In the rows, 128 means zero.
name the system of each run
Q, run 1 (11 x 18)
[[106 128 166 157 114 146 138 156 120 115 187 173 101 166 123  86  90 130]
 [144 134 143  99 118 148 149  99 146 140 151 126 130  99 112  50 175  78]
 [129 151 126 110 147 172 153  99 102 141 177 163 118 136 173 107 137 192]
 [ 72 114 128 111 120 128 152 190 125 159 153 135 136 134  99  62 150 124]
 [121 164 118 109 159 154 126 105 104 138 120 107 164  79 188  64 140 124]
 [ 76 105 158 129 118 179  86 169 102 157 165 146 141 143 141 121  89 152]
 [ 79 148 147 100 146 153  99 125 121 123 143  86 158  94  87  93 164  76]
 [115 130 139  73 182 173 112  80 104 158 144 140 151 139 164 160 107 157]
 [ 81  99 108 109 142 153 105 187 128 175 141 120 143 122  68 156 156 139]
 [ 97 159  98  83 187 118 120 120  98 114  87 104 145  89 152 141 133 110]
 [102  71 133 109 111 144  73 152 111 169  96 127 146 135 150 184  92 151]]
X, run 2 (11 x 18)
[[156 128  81 135 153 132  91 105 128  88  70 119 128  96 146 179 144 161]
 [142  82 130 174 176 112 115 162 174 121 122 124 180 128  71 127 131 128]
 [108 100 127  93 136 102 116 152 129  57  87 119  88 141 120 126  98  83]
 [170 142  72 181 119 159  96 125 133 109 117 170 111  96 105 110 107  96]
 [106 123 120 131 111 136 129 119 148  73 160 126 106 159  48 110 172 153]
 [165 149 125 136 115  82 135 103 136 104  73 134  79 121 125 187 163 132]
 [174 105 157 202 133  96 149 152 170 107 124 143 143 133 118  87 130 139]
 [ 76 153 150 136 112  81 146 177 106  75 126 139  77 160 110 122 105 109]
 [154 154 101 176  50 126 137  97 112 120 139 150 113 104 123 135  98  94]
 [127 159 177 157 115 142 127  94 138  99 185 122 117 170 103 112 150 170]
 [141 164 180 116 114  78 161 119 124 169 109 132  84 143 127 183 158 106]]
F, run 3 (11 x 18)
[[141 163 120 175 178 125 134 120 151 149 154 114 180 165  71 106 103 115]
 [125  95 124  87 154  95 141 129 135  94  67 154 128 134 169  68 128 142]
 [ 96 189 107 156 133 125 167 151 101 137 173 124 130 118 119 116 169 177]
 [ 99  72 179 108  90 128 121  95 143 142 146 139 178 124 105  75 133 113]
 [105 159 167 118 137  90 112 138 110 116  86  72 119 123 169 167 161 159]
 [157 153 160 195 167 149  90 137 162 156 144 122 156 144  86 103 135 127]
 [103  90 168  78 166 108 125 163 132 101  82 155 100 149 150  97 119 114]
 [117 156 102 135 176 163 141 144 114 107 186 119 128 107 120 149 167 181]
 [137  56 168  92 103 140 135 106 159 174 140 166 144 134  99 113 156 124]
 [103 122 144 122 130  81 139 169 113 109 107  78 125  91 141 197 156 127]
 [176 125 142 200 128 174  70 136 157 139 136 136 138  97 110 116 143 120]]
L, run 4 (11 x 18)
[[130 118 212 138 107 105 144 146 138 152 147  75 143 119 171 125 144 122]
 [149 107 220  94 167 141 132 122 138 134 139 143 102 138 176 141 134 128]
 [112  85 170  68 160 159 139 154 133 133 162 114 127  90 132 127 142  73]
 [109 126 141 104 149 170 115 148  90  87 157 103 117  70 186 153 124 118]
 [107  97 125 121 151 145 129 190 113 127 168  94 127 131 135 208 110 153]
 [109 106 140 133 144 109 130 186 122 122 135  56 159 146 172 128  73 132]
 [134  83 144  96 163 148  99 123 126 135 114 122 146 171 182 155  60 149]
 [ 95  94 122  64 153 168  91 129 130 126 136  93 143 163 113 114  87  98]
 [106 141  92  91 168 152  86  97 104  65 109  92 135 118 141 144  98 116]
 [141 111  55 138 167 162  93 145 142  97 131 100 137 144  94 174 104 149]
 [116 139  54 159 148 110 126 178 123  94 101  99 140 156 126  97  75 140]]
Q, run 5 (11 x 18)
[[115 120 124 100 101 102 132 192 115 123  95  82  76 125 154 182 136 120]
 [117 130 128 139  76  75 142 112 109 131 110  69 161 106 150 177 105 115]
 [159 103 135 161 127 127 119 149 150 106 149  55 136 165 138 178  76 134]
 [166 161 108 155 120 118 142 124 142 148 142 109 110 143  84 174  94  59]
 [177  90  74 107 109 142 167  88 134  91 158 138 109 109 129 171 104 113]
 [147 136  77 106  68 122 157 147 134 126 123 113  55 166 117 149 144 146]
 [124 136  64 144  69  70 183 107 118 109 114 104 150 129 131 102 114 141]
 [170 117  95 168 109 133 115 148 149 108 117  89 129 170 160  84  74 154]
 [144 171 108 193  83 137 105 124 128 123 137 142 120 135  91  87  92  85]
 [154 106 115 113 110 161 129  66 141  65 159 161 114 135 116  82 110 112]
 [146 150 111 109  97 156 131  98 142 151 137 160  82 177  95  90 168 160]]
X, run 6 (11 x 18)
[[121 138 186 182 129  73 157 139 126 108 148  96 165 116 146 150 100 110]
 [130 124 177 136 116 135 131 145 118 135 168 131 107 160 147 142  52  81]
 [130 177 149 116  90 180 114 117 115 155 164 119  89 124 136  91 130  79]
 [148 160 118  88 113 161 175  94 121 168 181 129 100 136 137 128 179 160]
 [140 137 144 117 114 108 142 147 132 186 110  92 127 140 164 148 180 191]
 [121 127 142 139 159  79 177 164 118 147 123  87 181 109 182 120 117 145]
 [ 93 111 120 129 132 132 123 168 100 150 145 109 162 152 159 138  35 122]
 [102 159 110 109 121 178  84 102 101 147 151  89 159 117 127 117  87  82]
 [153 135 119  67 163 192 117  67 135 164 163 118 136 146 118 146 136 131]
 [154 124 132  78 160 146 105 129 155 190  81 108 124 145 139 123 185 150]
 [134 108  92  97 179 103 168 158 133 142  88 128 154 102 163  86 153 144]]
S, run 7 (11 x 18)
[[127  80 133 107  52 118 111 130 130  84  97 112  83 150 156 113 106 133]
 [123 184  81 127 108 101 177  78 108 174 143 126 158 136 102 140 129 129]
 [138  80 147 166 150 129 102 133 145  90 141 108 164 170 138 150  76 182]
 [162 199 140 142 122 106 109 127 140 173  68 127  82 165 131 115 146 108]
 [125 113 107 153 160 147 161 132 127 121 182 175 164 135 113  71  78 128]
 [122 102 162  86  72 107 120 109 140  84  96 108  83 162 145  91 147 132]
 [134 175  97 126 152 109 181  71 121 168 149 136 177 115 107 114 156 146]
 [125  75 168 159 148 124  90 155 147  94 117 115 156 151 151 122 122 197]
 [131 195 157 131 124 106 114 132 128 197  74 140 111 132 128  98 164  97]
 [101 100 144 145 148 165 136 134 120 106 199 158 171 110 117  71 102 127]
 [109 124 183  73  97 116 115 115 137  97 102  97  76 147 127 112 182 120]]
S, run 8 (11 x 18)
[[ 85  88 128 135 113 116 128 219 135 159 130 117 135 163 111 100 102 131]
 [115 155 168  86 107 122 133  76  95 129 125 122 129 112 179 109  95  71]
 [142 132 112 123 119 188 133 100 138 128 204 106 126 148 100 136 158 172]
 [127 131 132  99 196  81 137 166 147 113  81  76 126 170 132 141 137 136]
 [185 132 111 128 155 165 113  98 125 167 100 177 134  87 186 110 119 125]
 [ 79 106  90 136  76 150 116 194 117 127 144 119 115 137 112  75 136 155]
 [ 69 137 151  68 128  94 135  87  94 136 108 117 156 135 133 136  98  93]
 [163 134 124 147 129 190  82  70 142 121 165  98 154 115 123 141 143 155]
 [106 165 118 140 184 108 110 190 134 117  95 107  98 170  94 136 149 154]
 [154  99 127 107 169 139 112 108 131 146  87 187 145  99 148 103  93  76]
 [113 122  88 141  53 162 114 138 119  82 147 122 101  94 124  73 156 142]]
A, run 9 (11 x 18)
[[125 119 184 173 140 103 119 161 128 138 129 149 122 184 142 169  76 163]
 [ 93 108 166 146 124 123  91 216 131 105  98  99 118 102 143  86 147 117]
 [ 98 141 199 107 175 145 105 107 113 106 155 101 153 129 140 128 101  92]
 [141  76 152  84 139 171 102 144 156 115 144  83 105 157 135 151 157 170]
 [ 97 182 141 100 199 120 138 154 128 156 126 122 118 147  95 127 183 131]
 [115  94 142 118 152 111 120 158 128 131 124 154 112 170 100 215  83 127]
 [ 88 126 113 127 113 167  76 207 108 136 111 116  96  90 118 138 142 109]
 [ 80 135 125 115 167 147 121 111  90 108 173 110 178  91 131 173  99 116]
 [157 101  84  96 125 156 104 131 142 106 119  53 112 126 141 185 143 150]
 [141 186  76 129 204 147 124 123 133 123 122 130 126 118  89 124 164 125]
 [131  75  85  99 135 108 145 110 137 108 119 166 126 133  77 187  97 108]]
Z, run 10 (11 x 18)
[[145 131 153 136 145 151  52 124 139 146  57 111 147 121 164  86 124 113]
 [101 102 153 101 159 155 112 147 137 139 134 151 129 188 128  84 133 184]
 [ 98  66 180  78 112 109  86 124 134 129  80 107 145 132 135 141 124 102]
 [135 131 158 150 169 115  89 126 164 137  83 118 159 143 104  93 187 173]
 [ 96  57 176 107 150 108 134 190 144 108 122 159 118 138 106 117 135 121]
 [ 98 140 190 141 137  98  84 100 120  97  74 145 145  93 128 101 153 106]
 [111 123 173 155 144 129 108 143 140  97 141 165 100 164  88 138 172 190]
 [ 85 109 203 103 108  81 145 135 128  97 133 111 116 119 101 141 151  79]
 [140 154 136 167 159  97 129  82 148  82 112 145 147 107  73 132 178 143]
 [127 112 151 140 126 125 151 181 134 103 159 165  74 106  87 148 161 102]
 [ 88 177 153 138 104  91 158  85  92  98 136 151 135  76 114 123 148  91]]
R, run 11 (11 x 18)
[[182  90 134  98 139 122 177 128 161 173 147 110 130 134 114 171 119  79]
 [139 175  90  97 123 145 160 109 110 124 141 138  96 110 132  73 121  63]
 [ 86 123 109 105  70 136 151 168  94 180 169 143 107 149 134 147 104 142]
 [120 155 122 128  68  79 133 119 129 128  93  58 128 164 145 112 116 126]
 [153 161  97 175 149 149  93 123 114 146 121 119 152 158 159 147  55 156]
 [201  85 134 137 137 138 122 153 181 186 116 104 130 157 127 132 125 118]
 [136 157 116  81 178 160 118 101 135 152 111 140 131 143 127  54 125  86]
 [111 103  88  73 108 164 152 128 109 190 149 158 130 127 139 128 148 176]
 [113 163 115 115 115  76 162 149 129 130  87  83 120 150 145  82 177 166]
 [108 125  85 157 153 116 103 153 100 122  81 146 158 129 173 125  76 174]
 [173  78 141 175 107 139  80 164 171 135  92 120 129 128 133 108 147 158]]
Z, run 12 (11 x 18)
[[173 188 138 170 151 129 177 123 135 106 180 111 102 149 145 114 125 143]
 [162 115 119  86 134 140 178  87 125 101 175 136 111 121 144 160  85  81]
 [190 173  97 113 127 165 133  69 124 149 131 120 109  84 158 140 167 118]
 [136 128  84  91 135 147 195 147 111 169 173 134 114 119 155 153 148 165]
 [131 121  97 120 120 114 147 134  97 136 118  87 163  71 191 165  98 117]
 [160 165  84 170 175 159 116 151 120 122 135  92 141 130 179 123 106 176]
 [118 109 114  86 151 175 131 155 113 119 172  95 120 145 169 124  61 106]
 [136 145  95  82 142 176  84  62 120 128 112  85 152 123 153 114 117 122]
 [137 106  82  81 154 187 109 155 141 173 139 102 123 153 119 134 153 168]
 [ 84  92 102  73 128 120 126 160 113 165 102  92 175  96 144 106 128 104]
 [114 117  78 158 164 138  71 153 123 132  72 127 172 118 138 112 117 178]]
F, run 13 (11 x 18)
[[175 147 105 142 196 123 177 163 154 144 154  92 134 155 127 116 104 112]
 [149 108 101  90 161 140 163 128 127 131 111 167 132  79 170  61 139 104]
 [101 135 113 116  98 136 176 169  95 172 175 117 130 105 171 129 137 159]
 [119 107 140 102  89 156 108 107 131 166 151  74 176  93 122 101 140  87]
 [135 143 150 123 142 119  84 138 115 178  64  91 144 127 184 162 109 131]
 [147 161  99 162 176 157  95 186 148 156 121  85 134 160 107 101 104 118]
 [100 105  99  75 179 158 110 143 116 135  95 179 132 125 131  81 112 114]
 [ 85 116  68 102 131 149 150 159 103 147 160 117 142 136 127 149 139 200]
 [109  92 108 102  86 133 118 102 146 173 125 121 175 110  70 118 170 122]
 [ 93 115 132 150 105  79  90 160 110 143  63 112 151 110 138 171 124 144]
 [123 156 115 194 121 155  54 169 140 110 115  99 122 137  82 102 128 132]]
R, run 14 (11 x 18)
[[126 156 117 197 119 119 103 121 130  80 136  95 153  80  90 158 156 141]
 [129 109 132 166 174 115 116 158 145  89 138 141 127 139  65 188 103 108]
 [143 113 131 125 109 130 112  99 137 123 121 155 126  73  77 152 142  49]
 [ 91 157 121 138 108 145 152 114 113 110 200 155 117 126  53 121 138 103]
 [ 99 140 131 107  88  73 166 111 110 138 133 138 114 145  87 203 127 113]
 [138 173  96 190  86  86 160  97 111 107 141 117 148 105 113 137 100 104]
 [149 127 133 182 110 111 138 155 134 139 148 163 104 173 103 166  62 106]
 [153 126 165 130  84 113 124  90 143 169 118 136 136 137 112 119  99  55]
 [137 159 120 118 113 161 152  67 120 151 192 153 134 171 114 103  91 122]
 [158 145 142  96 111  97 194 111 131 201 141 131 112 169 147 161 129 133]
 [151 164  98 135 119  94 189 113 118 139 125 119 143 129 176  72  87 108]]
A, run 15 (11 x 18)
[[110 142 154 206 166 102 117 156 122  98 137 110 179 128 137 131  96 169]
 [141  98 157 114 139 110 100 145 148  60  78  73 113 119 164 107 125 102]
 [144 144 176 104 178 190  85  91 147 130 150 136 122 132 105  93 151  95]
 [ 98  76 143  58 126 131 163 121 137 125 162 146 117 162  96 143 163 162]
 [116 176 135 106 126 111 141 166 110 209 104 130  91 149 125 172 153 129]
 [ 93 128 127 198 137 117 110 182 106 121 142 148 144 135 105 177  82 160]
 [100 106 126 124 124 116 100 179 112  74  92  78 128  70 164 130 120  95]
 [148 150 142 121 169 186  82  79 129 108 159  85 154 105 128 134 118  94]
 [140  84  98  74 148 155 148 104 155  88 154 113 116 145 105 134 171 170]
 [139 171 105  89 159 108 160 125 134 187 100 146 101 145  88 153 169 103]
 [111 115  98 164 104 123 124 153 116 139 136 187 112 158  78 183  78 136]]
L, run 16 (11 x 18)
[[138 163  53  97 180 121 163 138 136 124 112 111 114 131  93 130 156 115]
 [147 138  43 160 140 138 152 123 124 121 136 122 171  93 149  91 132 175]
 [121 131  72 120  96 117 149 151 122 160 109 149 103 181 132 120 135 199]
 [ 96 152 122 118 121  84 143 105 127 185  97 114 184 152 115  94 146 148]
 [150 119 146 111 109 131 104  60 152 112  96 129 131 141 134  92 181 176]
 [128 153 136 101 170 127 113 136 155 139  89 147 100 132  79  99 207 127]
 [115 123 106 146 143 113 141 128 124  93 108 152 156  43 122  82 183 131]
 [130 115 106 157  89 138 109 172 120 146 102 168  89  98 136 146 174 178]
 [ 66 137 163 172 104  77 134 179 112 170 118 144 153 126 102 116 150 149]
 [129  90 194 144  77  85 112 105 134 123  90 130 142 112 159 133 145 145]
 [136 120 214 128 140 149  74 140 155 160 109 152 103 144 108 124 162 108]]

runs to name
run 17 (2 x 18)
[[110 163  58 125 133 104 141  77 109 104 100 127 170 100 122 100 136 141]
 [136 115  93 161 126 170  96 198 126 154 137 137  96 130 108 184 112 142]]
  Z
run 18 (2 x 18)
[[125 108 186 138 114 141  73 140 138 123  96 103 130  73 144 123 188 126]
 [ 81 148 153 122 184  86 159 155 125 103 126 134 130 160 115 107 164 181]]
  Z
run 19 (2 x 18)
[[149 139  82 136 144  80 175 105 136 102 117  77 174  89 126 113 127  99]
 [183 112 113 147 124 157 111 151 132 144 121 133  93 167 184 158  65 148]]
  Q
run 20 (2 x 18)
[[124 122 145  67 176 119 171 129 142 102 149 120  93 131  99 151 183 119]
 [155 132  99 132 169 143 145 157 129 130 129  82 150  55 172 111 159 117]]
  L
run 21 (2 x 18)
[[101 124 162 111 160 135 116 122 111 138 159 157 127 124  90 215 113  98]
 [186  55 113 126 136 148 114 125 171  90 126 104 121 134 129 168 127 153]]
  F
run 22 (2 x 18)
[[ 67 174 119 104 140 107 128 133  96 170 118 109 137 185 109 156 118 163]
 [165 113  56 151 102  95 141 107 136 140  93  96 168 117 141 153 116 158]]
  R
run 23 (2 x 18)
[[103 147 150 149 134 119  78 188 126 125  76 131  96  90  98 139 167  90]
 [ 68  84 112 133 111 147  87 119 123  84 149 122 178 108  67 122 116 122]]
  R
run 24 (2 x 18)
[[131 172 135 162 154 133 141 160 117 123 150 140  86 111 119 170 188 170]
 [ 98  99 153  88 134  58 192 150 119 123 109 149 132 119 144 116 117  94]]
  Q
run 25 (2 x 18)
[[ 86 113 115 161 140 117  99 151 112  78 115 165 132 175 117 123  81 184]
 [116  85  98 117 100  92 101 138 141 153  63 114 157 148  97 146  91  97]]
  L
run 26 (2 x 18)
[[149 153 176 148  98 141  94 112 149 141 143  61 123 174 126 126 148 153]
 [141  91 122  84 156  93 188 119 167 123 139 108 140 180  92 117 126 117]]
  Z
run 27 (2 x 18)
[[127 156  72 140 154 184  75 150 110 148 104 157 123 100 130  98 104  98]
 [ 63 134 103 107  81 175  96 138  86 147 153 140 123 144 136  98 108 156]]
  Z
run 28 (2 x 18)
[[123  61 169 136  81 141 100 121 138 168 129 175 161 109 112 116 122 112]
 [ 83 180 154 163  85 102 133 142 111  93 154  75 127 105 107  99 156 108]]
  S
run 29 (2 x 18)
[[157 164 156 172 161  81 167 153 133 127 131 106 108 128 141 197 141 141]
 [155 122 145 160 154 122 183 121 131  77 188 122 148  89 144 112 109 102]]
  Z
run 30 (2 x 18)
[[182  97 122 167 160  80 173 175 168 158 109 127 141 132 124 164 124 126]
 [143 128 118 131 140 130 117 127 136 106  93 169 117 107 122  48 105  61]]
  R
run 31 (2 x 18)
[[119  48 126 119  74 122 120 149 140 173 117 120 161 120 128 151 146 167]
 [100 148 130 142  97 111  82 166 124 139  91  79 123  90  91 159 168  95]]
  F
run 32 (2 x 18)
[[ 84 157 195 109 107  98 118 141 112 143 114  66 127 150 164 120 132 130]
 [151  90 197  99 186 131 113  86 149 124 127 122 155 138 141 170 136 147]]
  L
